Each path below is one point turned by a fixed rotation once a step. After each direction that follows a path, write how fast that rotation turns it, in degrees a step (0 if it stays still).
Each turn is a multiple of 5 degrees from 10 to 175, or 0.
Each row of a path follows its step; steps can be skipped.

step 0: [-39   8 -21 -23  -2 -39 -12   8 -10 -35  -3  27  32   5 -21   0 -51  17
 -11  26  18  -1   1  -6 -43  -7   9  10]
step 1: [  3   5 -23 -52 -14 -34   3  25  -7 -18  -2  13   6  -7 -38 -43  -5  39
 -14  -1   6 -34  13 -20  -7  19   5 -24]
step 2: [ -8  33   4 -13  -5 -32  23   5  27  -5  19  19  22   3   6 -46   4 -19
  -7  38   3 -30  -8 -29   8  18  28 -42]
step 3: [-20 -14  -6 -19  33 -20  50   8   3 -10  27  16 -16  17  29 -30  38  -1
  25  14  29  -3  -1 -35 -24  12  15 -10]
step 4: [-31 -45 -30  20  14 -57  17  -8  27   2  22  34  16   8   0 -20 -12   0
  13  19  25  22  -8 -13 -16 -11   1  16]
step 5: [ 11 -37 -22 -17  -6 -40  -8  26  -8  31  27  39  -1   7 -30 -27  10  37
  14 -10   5  -4 -10  -4 -12 -42  -3 -13]
step 6: [-10  42  -4   4 -21 -21  -9   7  12  38   3  45  18   8 -33 -22   0  -4
  19  13 -17  -5 -16 -25 -29 -39  29 -20]
step 7: [ -5  36  -5 -22   7 -11  13   2 -19 -10  -1  22 -23  31   0  -2   3  19
  22   2   7 -34 -17 -28 -66 -13  38   9]
step 8: [ -9  10 -35  -9   2 -56  25 -19  30 -36 -27  13   6   4  -7 -15 -23  -3
 -19  -2   2 -21   6 -19 -46  -2  18  26]
step 9: [ 38 -33 -17 -41  11 -37  31  12  20 -22  -1   9  -4  30 -17 -33  -9   7
 -26   7   4 -37   7   2  -9 -19   2 -28]
Speeds:
[  1   7   1  25  -5  -4   6  18   7  -8  10 -10  -1   0   4  11  19   1
  -7   0   1  -8   3  -3 -13   5   6   5]
80
[ -1   3 -13   6  -9  -4   2 -11  -8  -7  -3  -5  -5   9  -7   0  -4   4
  13   2  23  10  -7  11 -10  17  -6  10]
95
[-12   5   6 -13   4   9   1   5   0 -23   5 -13  19   8  -7  -4  -3   0
  -8   2   4   1  15   9   1   5  -6 -11]
35
[  3 -14  -5   1   1   0  13   8   1  -5   8   8 -13 -13  -4   4 -19   4
 -14   3 -10  16   6   8 -14   2  -6  -1]
85
[ -8  -4   1   9   7 -10  -1   6 -18   9  -6  -2   2  15  -1 -11  -4 -11
 -18 -18   0   5  -8  -4  -5   8   7 -10]
0
[  3  -7   1 -11  -4  14   9   9  -6   6   3   1 -10  -3  -9 -10   8  -1
   6 -22   9  -7  20  -8  -3   3  -1  12]
175

step 0: [-11   4  12  53  23  -7   1   6  11 -10  -3  -6   4 -42  49  20  20  13
  22   7 -51  -6   0   4   3   3 -50  22]
step 1: [ -3  24  19   4   3  -5  14   4   7   7  16  48 -33 -17 -29  23 -17  40
  47  -1 -45   0  23 -23 -19   7  11 -31]
step 2: [-15  14 -38  -8   0  39  23  22 -20  -1  14  22  37  30 -28  23  -4 -14
  23  27 -17   8  36 -13   0 -43  21  25]
step 3: [-14   5  23 -23 -15  25 -44  -5 -17  10  14 -40 -13  53   9   1  16 -48
  -2   6 -13 -18   9 -33   0 -25  10 -28]
step 4: [  6  -2  18   8  21  -1  -5 -17  18  12 -73  -7 -32 -14   0   8  22 -31
 -31  -8  22 -14  14  -3  37 -50  -4  -1]
step 5: [-39  20  38   6   9 -18  -4  23  36 -23 -23 -33   0 -25   2  16  -7  41
  -2  50  14   1 -24  28  18  -7 -10 -20]
step 6: [-19  12 -14  -9  13   4 -31  49  16 -24  26  17 -17 -58 -37 -23 -14  14
  31 -11  13 -13   7 -19  16  10 -21  20]
step 7: [  7 -18 -18   9 -23  10  14  14 -15 -26  38  37   9  12 -17 -25  22   7
  27  10  31  18  -6 -19 -33 -47 -31 -36]
step 8: [ 33  12 -47  -6  -4  -1 -63 -19  14 -14   1  -3  16  45   3  16  -3   9
 -18 -23  26  13  18 -12 -22 -23  29 -19]
step 9: [ 14 -44  -9 -14 -17 -21 -23  -8   2 -26 -61 -12 -14  13  24   4 -26 -35
 -17  32   0 -13 -28  -4 -29  -8   3  31]
Speeds:
[  2  10  -4 -29  -9  -1  11  12  -1  -8  -5  -9   2  -7  -9   2 -12  -4
   8  11  -2  -3   2   5  -6   8   5  11]
95
[  6  -5  14  15 -10  -2   7  14  -7  -3   3  -7  -7   5  -5  -1  -6  -4
  -1  11  -4  -1 -21  -5 -10   2  11 -18]
170
[ -4   5  -3   5   0  -5   3 -18  -9 -19 -10 -14 -13   2  12  11  -8 -15
   4  -7   9  -1  -3   8   9   0   4  -2]
70
[-12 -10 -15  -4   4  -7  -1   6   8   2   7 -11  -6   9 -11  19  10  -3
  -3  -7  -7  -4 -17  -9   0   7 -11   8]
120
[-10 -10  -4  11   7   3 -12   0  -1  -6  11  -6   8   8  -3   2 -17   9
  -9  18   3  -6   6   6   7   4  16  13]
115
